In the rows, zero is written as 128.
Each path below is one point turned by a fixed rotation once a step. After each direction that follows a path, write how fast that rotation turns it, in deg/step (0 if it stays still).
Each turn is a multiple of 5 degrees from 10 to 175, or 0.
Each row of a path follows its step; steps can be skipped.
Rotation 1:
step 0: [123 135 122 131 126 135 127 124 124 130 126 126 126 130 125 129 123 131
 120 124 126 122 129 124 127 115 125 119 136 119 136]
step 1: [125 128 128 124 129 137 133 126 124 130 128 126 121 120 120 125 122 136
 132 130 128 133 123 131 122 123 122 135 138 119 134]
step 3: [128 128 122 131 123 134 121 124 133 118 127 124 124 125 133 123 124 135
 117 131 126 131 133 125 119 132 125 117 130 133 123]
step 4: [138 124 126 131 121 132 131 129 132 120 123 125 133 122 123 130 130 131
 130 125 135 132 127 131 114 128 117 125 131 124 121]
step 5: [133 131 120 130 125 122 134 132 131 133 122 128 131 125 131 128 131 122
 138 130 139 129 139 128 122 129 128 121 135 121 130]
step 6: [132 129 121 129 132 130 128 128 128 127 135 132 129 130 144 130 119 128
 127 126 127 126 139 129 127 127 127 123 142 123 130]
step 7: [130 121 126 129 133 138 123 128 137 125 137 133 129 131 130 127 125 126
 131 130 134 124 127 132 125 119 119 138 135 123 125]
step 8: [127 125 118 130 126 135 121 127 133 133 130 131 122 131 122 125 135 121
 131 140 138 126 129 129 133 123 122 124 127 128 136]
step 9: [133 131 115 125 127 132 129 121 129 130 131 125 121 125 127 133 124 130
 121 129 122 129 130 129 133 129 115 120 125 126 139]
step 10: [126 125 122 120 133 125 132 121 136 129 121 122 126 122 122 127 119 131
 127 123 126 123 125 128 125 124 116 132 127 118 125]
step 13: [126 136 128 137 130 136 131 130 136 125 127 122 126 121 125 128 127 130
 130 128 130 130 130 124 111 118 124 132 132 127 131]
Directions:
[128 130 125 129 126 126 126 130 125 129 125 128 126 130 130 126 128 129
 127 132 128 125 130 125 131 127 130 124 129 129 128] -> 125
[129 126 129 130 129 125 131 126 125 128 127 127 126 130 130 127 129 125
 129 125 128 129 129 125 126 128 125 126 127 127 124] -> 55
[128 126 127 132 129 131 128 129 130 127 129 127 123 129 127 126 129 128
 128 131 126 131 127 126 130 130 126 130 126 130 129] -> 60
[127 127 127 126 125 129 128 129 125 132 126 128 129 125 130 128 131 125
 131 131 128 131 127 130 130 129 126 128 130 130 128] -> 110
Rotation 2:
step 0: [127 124 130 129 124 136 130 127 128 138 117 128 135 132 117 132 132 128
 127 116 122 130 136 124 134 118 125 129 127 132 126]
step 2: [121 132 126 145 128 125 125 133 131 133 125 122 130 140 130 124 131 129
 135 133 120 124 126 126 123 120 125 123 125 126 121]
step 5: [134 123 123 130 132 134 136 125 129 147 127 130 135 130 120 131 129 136
 129 133 139 128 123 127 130 132 129 129 124 125 130]
step 6: [115 122 124 130 133 134 124 118 120 134 127 130 126 131 135 127 132 132
 124 121 129 133 131 127 124 133 120 139 129 122 123]
step 7: [129 120 126 126 129 125 128 133 130 139 119 130 135 134 130 120 129 128
 123 119 122 133 125 135 116 118 131 123 130 125 131]
step 8: [121 121 123 134 119 128 119 133 123 131 119 122 128 125 131 140 132 121
 120 135 132 124 133 130 122 130 126 125 127 128 135]
step 9: [124 127 137 132 122 124 129 133 132 135 121 134 129 134 126 128 131 120
 129 137 128 138 132 123 137 116 124 129 131 123 121]
step 10: [129 133 135 143 126 132 130 126 130 131 113 135 125 127 123 135 129 132
 125 123 134 127 121 120 125 131 131 132 130 137 131]
step 11: [120 124 132 141 129 131 141 126 127 134 129 120 122 137 137 125 131 129
 124 126 124 130 127 126 135 133 127 121 120 128 125]
step 12: [129 123 118 134 121 136 135 128 129 128 126 131 127 132 125 127 133 140
 135 131 129 131 118 133 119 125 115 122 132 126 129]
step 13: [118 120 115 132 135 137 123 133 131 131 136 132 131 136 132 136 130 124
 122 123 128 130 127 126 132 125 130 128 137 133 130]
Directions:
[127 127 128 129 128 129 129 129 128 132 129 126 124 125 130 125 126 132
 132 124 126 128 130 127 127 129 126 129 128 128 130] -> 70
[125 127 126 126 127 130 129 129 130 128 127 125 127 126 129 133 126 131
 126 126 131 126 128 128 129 128 132 130 127 130 125] -> 145
[128 126 126 125 125 126 127 131 126 129 129 126 125 130 127 126 129 128
 125 129 128 126 125 129 129 126 125 128 128 133 129] -> 80
[130 126 125 130 125 125 129 125 129 126 129 127 129 126 133 128 130 128
 128 126 127 128 128 130 126 127 128 123 129 128 126] -> 80
[125 126 126 126 131 127 125 131 127 126 126 128 130 130 128 128 125 129
 129 129 128 127 133 127 124 126 127 125 129 129 128] -> 60
Rotation 3:
step 0: [126 125 130 120 133 129 130 137 133 131 129 122 134 120 130 139 132 134
 133 122 131 120 122 121 123 124 135 140 127 124 122]
step 1: [123 123 133 132 137 122 123 136 122 130 133 134 119 137 125 130 144 127
 132 122 129 118 127 124 129 132 131 128 132 129 129]
step 2: [129 129 127 118 128 130 122 132 125 131 123 126 121 125 122 125 128 127
 134 131 133 119 128 130 117 135 136 126 114 136 136]
step 3: [123 130 128 135 132 131 127 131 130 136 135 125 118 129 129 116 121 121
 134 135 125 125 125 121 122 128 117 124 131 137 130]
step 6: [136 145 124 130 122 119 134 132 131 129 124 130 124 130 132 133 136 133
 124 123 132 125 128 139 122 129 134 128 135 127 131]
step 7: [129 120 115 136 127 126 132 128 132 126 136 128 117 120 125 123 128 133
 123 126 128 131 125 131 122 140 136 131 131 124 129]
step 9: [122 117 132 132 133 133 123 131 124 132 130 118 119 126 126 140 135 133
 131 124 126 124 125 124 137 131 126 138 130 131 130]
step 10: [132 126 124 121 136 125 122 134 129 126 116 128 129 130 128 131 138 131
 142 127 136 116 131 125 125 129 123 126 123 133 128]
step 11: [122 128 135 129 132 132 135 134 121 133 134 124 125 130 130 117 129 130
 131 122 131 117 129 130 113 130 123 133 128 132 136]
step 12: [131 135 126 133 128 130 127 126 130 136 137 134 132 123 132 124 128 121
 138 127 134 124 123 121 125 135 137 113 125 133 131]
step 13: [125 134 132 132 123 119 125 140 127 135 136 125 123 115 127 126 120 123
 128 129 124 131 132 123 130 119 133 132 123 131 134]
Directions:
[130 130 127 127 131 124 123 128 124 127 127 128 128 128 127 130 130 128
 127 127 126 126 132 129 130 128 129 131 129 131 127] -> 85
[127 125 124 124 129 126 129 132 128 126 127 128 130 124 125 127 126 126
 130 128 128 131 131 128 126 127 127 128 126 127 129] -> 135
[130 125 127 126 131 129 130 125 130 125 129 129 127 126 125 130 133 130
 127 127 127 127 124 128 128 126 127 130 128 128 128] -> 40
Rotation 4:
step 0: [115 124 128 130 123 130 129 115 131 130 125 121 134 132 130 129 127 124
 135 134 120 127 135 121 132 130 130 123 126 135 136]
step 1: [131 128 125 140 131 121 130 128 138 128 117 121 133 122 126 126 134 130
 130 135 123 130 136 127 137 127 132 132 131 136 130]
step 2: [131 125 128 126 138 122 119 135 139 125 123 122 134 130 131 130 119 128
 134 140 124 131 120 127 126 125 133 130 127 135 125]
step 3: [124 136 138 130 133 124 132 124 134 129 130 131 133 134 132 129 116 123
 135 132 126 121 124 123 135 138 136 131 121 129 127]
step 4: [122 133 138 124 126 121 137 123 140 131 135 129 134 121 126 123 134 127
 131 141 131 126 128 128 137 126 124 130 132 129 126]
step 5: [128 128 119 123 128 123 124 130 134 133 133 125 130 135 123 127 130 127
 133 146 122 136 126 130 136 135 123 126 131 121 131]
step 8: [123 130 128 124 130 130 120 119 133 127 123 128 141 132 130 123 138 131
 136 130 115 127 131 136 134 130 131 129 123 124 131]
step 9: [121 142 126 127 137 128 132 129 135 126 112 120 129 130 135 121 131 128
 127 136 126 136 130 128 130 126 130 131 131 124 127]
step 11: [108 130 133 134 123 124 126 128 130 132 134 130 137 134 131 126 127 128
 134 130 123 130 126 124 130 130 135 120 127 132 124]
step 12: [124 135 124 135 127 120 131 121 131 128 134 119 131 126 134 122 135 126
 131 135 118 127 132 119 131 131 123 131 137 135 129]
step 13: [133 122 124 131 134 120 125 133 138 119 133 119 139 129 130 129 130 128
 124 134 122 139 126 123 135 128 127 130 125 130 133]
Directions:
[128 127 127 124 128 127 126 127 128 128 129 125 125 125 130 126 127 127
 131 130 128 127 126 128 124 126 125 129 132 129 128] -> 140
[128 131 126 129 129 128 131 124 131 127 127 129 124 129 129 126 128 124
 127 125 130 128 130 125 129 128 127 130 127 131 128] -> 125
[132 128 130 126 130 126 130 130 128 129 133 132 127 128 127 128 127 129
 128 131 127 128 126 125 132 128 128 130 128 129 129] -> 35
[124 126 130 129 126 132 129 126 130 128 130 131 130 127 128 125 127 129
 131 125 128 124 127 127 130 127 127 127 131 128 129] -> 95
[129 127 128 128 129 130 128 127 130 127 130 125 129 121 125 128 128 130
 128 126 130 132 127 128 131 130 128 129 128 129 124] -> 125
[129 127 124 131 131 130 129 131 131 126 126 127 127 130 128 129 126 129
 128 127 129 128 123 127 129 126 127 129 131 124 128] -> 95
Rotation 5:
step 0: [121 135 126 130 122 133 134 137 131 122 134 129 128 130 132 126 137 126
 124 133 131 129 132 128 123 127 131 137 122 123 129]
step 1: [124 134 125 121 129 121 125 131 126 128 134 123 129 120 135 124 133 137
 123 126 120 119 129 120 131 130 128 131 130 123 129]
step 3: [127 133 125 129 124 124 123 132 132 132 132 132 127 128 127 134 142 130
 117 130 124 128 133 133 125 125 126 133 129 120 137]
step 4: [122 132 134 129 126 122 122 123 129 124 123 129 132 130 129 116 134 130
 126 129 117 120 130 125 128 126 126 135 130 125 122]
step 5: [122 138 131 123 116 131 129 130 127 126 129 131 137 125 123 127 132 124
 119 127 130 125 123 132 126 129 125 132 121 131 135]
step 6: [126 137 127 127 130 126 126 127 118 126 129 124 127 122 126 127 140 128
 131 130 123 123 133 131 130 122 118 129 128 120 134]
step 7: [126 139 133 133 126 121 134 123 134 131 124 127 131 126 130 116 135 119
 126 129 130 128 130 123 131 129 128 137 125 127 130]
step 8: [121 135 128 122 129 127 124 128 133 130 127 126 135 118 124 138 135 124
 119 124 122 129 129 129 133 132 124 127 123 125 129]
step 10: [128 132 123 130 127 130 130 118 136 126 128 127 130 125 126 126 142 127
 118 129 129 126 125 134 131 127 131 136 124 136 131]
step 12: [133 141 127 125 125 124 126 128 128 121 133 124 133 123 128 119 135 123
 125 129 136 134 128 126 126 132 125 128 133 133 127]
step 13: [129 138 126 130 135 126 126 122 127 129 129 127 134 122 128 142 138 127
 126 132 126 126 126 126 133 122 130 135 132 131 126]
Directions:
[126 125 129 131 126 125 128 127 128 127 130 129 131 127 128 127 128 126
 126 130 134 129 129 130 126 129 129 129 125 131 128] -> 145
[127 128 127 128 129 128 129 128 132 126 129 130 127 130 131 126 126 125
 126 127 124 130 133 129 129 130 129 129 127 125 125] -> 100
[129 131 128 129 130 124 130 129 127 130 130 128 128 124 130 130 127 125
 130 128 129 130 129 124 129 130 129 127 128 126 130] -> 65
